Where one turn sends some rows of the set: a few examples, then the rows asked:
tagor: [ 17   3 -26   4 -15  -7   6  18 -13 -10  -9  12 -19 -22  -5 -21   4   2
  -7  20 -18 -18  12  -6 -35   1   2  -9  26  12 -38  11  -8  15  32 -26
 -26  -8  19 -28 -19  24   4   1  19   9  -8 -11 -13   5   1   8 -16  32
 -11  29  -1  -8   4 -32  23   3 -15 -40  17 -20 -17  44  -2  10  15]
sala: [  7  17   1  -6 -12  -4   0  26  29  -5  10 -17 -14  -3  -2 -22  46  23
  23   8  -8 -35   5 -23  -8  12  16 -24  -2  20 -44  17   0  15  25 -12
 -38   9   9 -22 -16  27  11   0   8   0   6 -22 -18 -14   5  19  -4  35
  -6  16 -17 -17  10 -11 -18  -5   7 -46  -9  21   0  53 -22 -28  26]
Zana: [ 13   0 -10   2 -18  -4   2  19  -8  -1  -8  28  -2 -23 -23 -26  12 -13
  -5  15 -18 -32  16   2 -22   4   0 -22  23  15 -57  21  -6  32  23 -34
 -14   1  10 -36  -9   9  22  12  20  19  -4  -4 -18  10  15  22  -6  14
 -10  21   7 -10  10 -23  14  15  -3 -20  16 -16 -15  36  -2   1  11]
siv: [ 22  -4 -18  -1 -17  -7  13   1  -7 -21  -4   3  -3 -19 -22 -34  11   1
  -6  31   1 -20   9  -3 -36  -2  -3 -15  14  27 -45  16   0  25  24 -21
   8  -8  23 -29 -11   4  18  18  17  17  -2  -1   5  25  12  15 -23  27
  -7  10  11 -16  -1 -22  31  -7  10 -32   8 -16 -21  26  -6   3  33]
Keru: [ 28  13 -13  -2 -12   6  13  12 -11  -4  -7  35 -12 -36 -22  -3  14   8
  -4  36  -4 -16  14  -2 -25  -9   8 -14   8  26 -31  16 -13  27  19 -22
 -14   6  13 -39 -10  18  31   0   2  27  -4 -11  -1  15   5  16  -3  35
  -7  22   9 -21   3 -25  29   3  -3 -29  12 -24 -30  45  -8   2  24]
fipi: [ -3  13   6 -13   9   6  13  19  24   3  14  -9 -13   5 -27 -20  47   9
  28   5  -7 -45  11 -16 -21  18  11 -20   3   9 -28  14 -14   3  29 -13
 -37  16   9 -30 -13  19  15  25   8  -5  12  -5 -28  -6   1  26 -10  29
   8  22 -25 -32  16 -13  -6   3  15 -42 -10   6  -3  33 -18 -18  15]
pagag: [ 12   9   3   7  21  17 -13 -24   1   4   1   7 -22 -35   1 -32   0  34
  25 -14 -14 -10  31   6  -6  -7  15  -2   3  37  -1   0   2   4  31 -17
 -26  17  16 -31  -8  35  -2  -1  27 -10  12 -28 -12 -20  17  24   3  12
   9  10  -2  -3  10 -21  -2   5   0 -31 -29   9 -18  49 -18  -7  37]
lata: [ 10  11   0 -24  -2  16  10 -28   5  -8   0 -20 -15  -7  -8 -44  15  10
  25  25 -19 -19 -13  10 -18 -20  -6 -12 -18  23  -9 -12  15 -22  30   0
 -32  11  19 -19  -8   2  17   6   5 -25  20 -28   3  17   3  19  -9  27
  24  16   8  -7  28   2  -3  -5  25 -22 -20  -8 -25  33 -44 -10   7]
levu: [  5  11   8 -13 -16   5   9 -13   7  -4   3  -2  -2 -32 -11 -40  19  15
  42  26 -11 -14 -13   7  -7 -25  -8 -28 -19  44 -29   6   8 -11  30  -9
 -34  23   8  -9 -12  -2  29  -4  -6 -12  22 -46  12  10   7  29   9  13
  12  23 -10  -2  20   8  -1   9  22 -12  -8  17 -32  36 -50 -15  12]
bet: [ -2  -9  -8 -15  -9  -5   3 -14  -2  -6   7 -25  -2   2  -4 -28  14   0
  35  13 -11 -16  -7  17  -1 -12  -7 -26  -3  21 -17   7   8 -12  31 -18
 -44  20  12 -10  -3 -16  12  10  -7 -14  20 -31 -20  25  15  25   5  13
  14  24 -13   0  17   0 -25  12  17 -22  -9   7  -8  30 -44 -14  -2]
Lev: [ 25   3 -28   8 -17 -11   2  12 -16  -4  -2  10 -15 -18  -5 -32   6   3
   0  17 -18 -16  11  -8 -34   1  -4 -17  26  11 -30   4 -12  23  41 -27
 -14  -7  17 -24 -19  24   9   5  18   8  -5 -14  -8  13   3   5 -16  29
 -15  24   4  -2 -10 -29  24   4 -12 -45  19 -20 -16  42  -8  12  17]
kub: [  8   6  20  24 -15 -24  -9  13  -6  -9 -10  24  -6 -19 -24 -19  11  13
  27  29  15 -27  13 -11   8   2 -17 -17   7  21 -10  -6   7  17  25 -14
 -20  11   5 -12 -23  14  21   0  19 -40   6 -20  14 -22 -16  25  -7  18
   8  13   5  -2  20 -30  -1   6   1 -19  -6  10 -19  33 -29  10  13]
Nokat: [ 13   6 -12  -8   1   2 -19 -34 -10 -31  -4 -17  -3 -13 -11 -40  21  23
  20  -4  14 -10  26  11  -6 -18  20  -4  15  32   8  -8  -7  -4   3 -18
 -17   5  36 -25  -3   8   8   4  13 -14   6 -33  -2  -4  24   3 -21  14
   6  21   2 -11   6 -27   0  -1  27 -48 -23  -4 -10  64 -27  -6  21]
Rura: [  6  18  10  -3   9   5 -14 -30   0  -3  -2  17  16 -39 -23 -29  31  19
  32 -10  13 -15  29  16   3 -26  18 -17  16  44  -3   8  -9   6   9 -23
  -3  27  13 -36  -1   1  17  10   6   1  19 -36  -5 -12  22  17   0   0
   1  24  -6 -16   3 -20  14  18  19 -24  -8  14  -9  57 -35  -7  19]
duge: [ 23  -4 -18   7 -21  -7  -2  12 -12   8   1  27   3 -21 -18 -25  13 -13
   5  16 -12 -31  17  -3 -23  -1  -3 -26  20  18 -47  16  -6  31  34 -35
  -8  -2  11 -35  -4   7  24  19  20  17   0  -8 -16  17  14  24  -7  12
 -12  24  15  -6  -1 -23  17  15  -1 -24  13 -17 -10  31  -3   0   9]
Nog: [  7  22   5 -11 -11   0   8 -23   9   9   9 -19 -11 -20   3 -33  18  16
  38   0 -31 -10 -12  16 -14 -24  -7 -27  -6   8 -16  -2   2   9  33  -7
 -40  22  16  -9  -6   6   0  -3   3 -14  30 -44 -15   3  -5  16  17  29
  17  11  -9  -9  11  -3 -11   7  10 -24  -6   5 -18  36 -39  -5  -5]
Sen: [-21  -1 -13 -13   3  -2 -17 -32   7   5   3   5 -16 -18 -10 -46  12   5
  19 -17 -24 -18  22  17 -20 -16  -1 -20  -9  25   3   9   3 -26  20  -5
 -32  15  10 -22  -3   9   9  20  17  -6  10 -34 -19  14  14  19  24  26
  -2  16   5  -7  18   3 -20  11   2 -17 -13   3 -13  47 -25 -18   4]
Rago: [-18  14   9 -17 -17  12  -1 -35   6  -6   8  -1  -7 -28 -32 -55  11  31
  25  -5 -10  -7  25  21 -29 -30   2 -14 -13  29 -17   2   1 -16   1   3
 -23  12  10 -24  -6   5  11  20  -1  -4  14 -29   0  10  16   9   3  30
   5   8  -2 -23   7   9  -3   2  23 -21  -6   6 -24  46 -49  -9  19]
Fim: [ 36  10 -13   3 -15   6  11   7 -16   4  -4  28  -8 -40 -21  -9   7   6
  -2  40  -4 -15  15 -10 -28 -10   3 -18   6  34 -30  11 -13  28  24 -23
 -12   5  10 -35  -9  21  31   6   5  24   1 -11   1  16   9  18  -8  35
  -4  17   9  -9  -8 -22  26  -3   1 -35  13 -14 -22  37 -11   5  33]
dupeb: [ 14   9  11   5  -7 -22  -1 -13  16 -28  -6   2 -10  -8 -17  -1  15  23
  21  29  14  -9  19  15 -14 -10   0 -16  21  21  -2   2   1  48  22 -15
 -12  -2  13 -15 -13   6  20   7   6 -44  17  -9  -9 -19  -8  30   3  44
   2  -3  -4  -8  12 -20  12   4  10 -30  -2   6 -12  30 -29   9   7]
vomi: [  6  -7  12  11  -6 -18  -9   2   4 -21  -9  17 -17 -10 -13 -23  21   5
  15  24  14 -39  13  -4   4   7 -16 -14   8  17  -1 -19  22  23  18 -14
 -13   5  11 -26 -21   8  16  16  26 -37   5 -13   9  -9 -15  40 -14  19
  15  15  11   1  29 -24   4  -7   1 -17  -9   4 -12  30 -21  10   8]
Ronak: [ 28   4  15   0 -10 -20  -8  -5   0 -37   1  13  -1  -8 -25  -1  14  17
  22  39  22 -11  19  15   3  -6   1 -18  16  26  -6  13  -3  36  23 -22
 -19  -2  13 -22  -8  -3  28  12   1 -37  11 -16 -14  -3  -3  46   0  30
   3   3  -5  -4  17 -26  -8  -4   4 -27  -1  10   2  27 -28  -2   6]
todir: [  7  22  -1 -15  12   5   1   8  30  -5   2  -1 -13  -9 -16 -20  62   8
  19  35   7 -39   3 -28  -9  -3  16 -23  -3  35 -22  17  -6 -12  29 -12
 -32   8   8 -39 -27   9  27  14  -8  -4   1 -15   1  -8   5  24 -12  28
 -16  27  -6 -25  13  -8   2   2  15 -44 -10  15 -12  51 -22 -29  14]
tipir: [ -2   1 -13 -16 -21   9  -8 -22  -5 -14  12   3 -10 -29 -18 -34   5  32
  28  10  -3  -5  18  16 -20 -29  17 -13 -17  42  -8   4   7 -32  -3   2
 -36   7  12 -21  -2   7  15  24   1   2  13 -38  -8  19  18  20   7  28
   7  24   2 -13  14   0 -10 -11  20 -24 -11  15 -16  54 -41 -22  18]
bubov: [ 14  25   2 -18  -2   0   2  14  30 -17   3  -2  -8  -5 -27 -36  62  12
  17  17 -13 -43   0 -19 -25   3   5 -31  -1  14 -24  10 -14   5  14  -9
 -25   7  24 -28 -15  22  34   4   7 -11  11 -22  11 -11   1  11 -11  28
  -5  11 -10 -31  20 -15   4  -7  31 -49 -17   0 -13  51 -28 -34  19]
dozo: [ 17  -2 -18  -5 -19  -4  12   6  -8 -30  -9  12 -10 -16 -22 -27  18   2
 -10  30  -1 -19  10   1 -32  -5  -3 -11  24  22 -52  20   5  23  17 -20
   2  -8  27 -30 -15   3  16   8   3  18  -6  -3   4  19  13  13 -24  29
 -13  15  10 -26   3 -22  29  -2   6 -31   5 -19 -21  35  -8  -1  26]
Visof: [-16   1 -12  -5 -19  -9 -16 -24  -6  -3   9  12 -16 -25 -19 -52  10  12
  25 -21 -29  -8  17  12 -21 -20 -10 -18   1  26 -14  18  -1 -28  16  -6
 -45  11  16  -2  -5   9   3   5   5 -11  16 -41  -6   1  13  13   9  14
  -6  15 -12  -3   2  -4 -22   3   7 -33 -15  13 -12  40 -36 -20   7]
Dup: [-12 -19   1   2   3   7 -11 -10  -1 -21   5   4   0 -19 -20 -49   5  12
  28 -17   0 -25  32  14  -6   2   3  -3  17  40 -18  13  -6  -1  22 -23
 -20  16  19 -18   0   9   8   8  21 -19  13 -23  -5   0  35  25 -13  -9
  12  15 -14  -5  13 -15   2  13  17 -22 -31  14  -1  29 -19 -18  47]

fipi -> bubov
Ronak -> vomi
lata -> Nog
Where do these go?
Keru -> Zana
Dup -> Nokat
Fim -> duge
tipir -> Sen

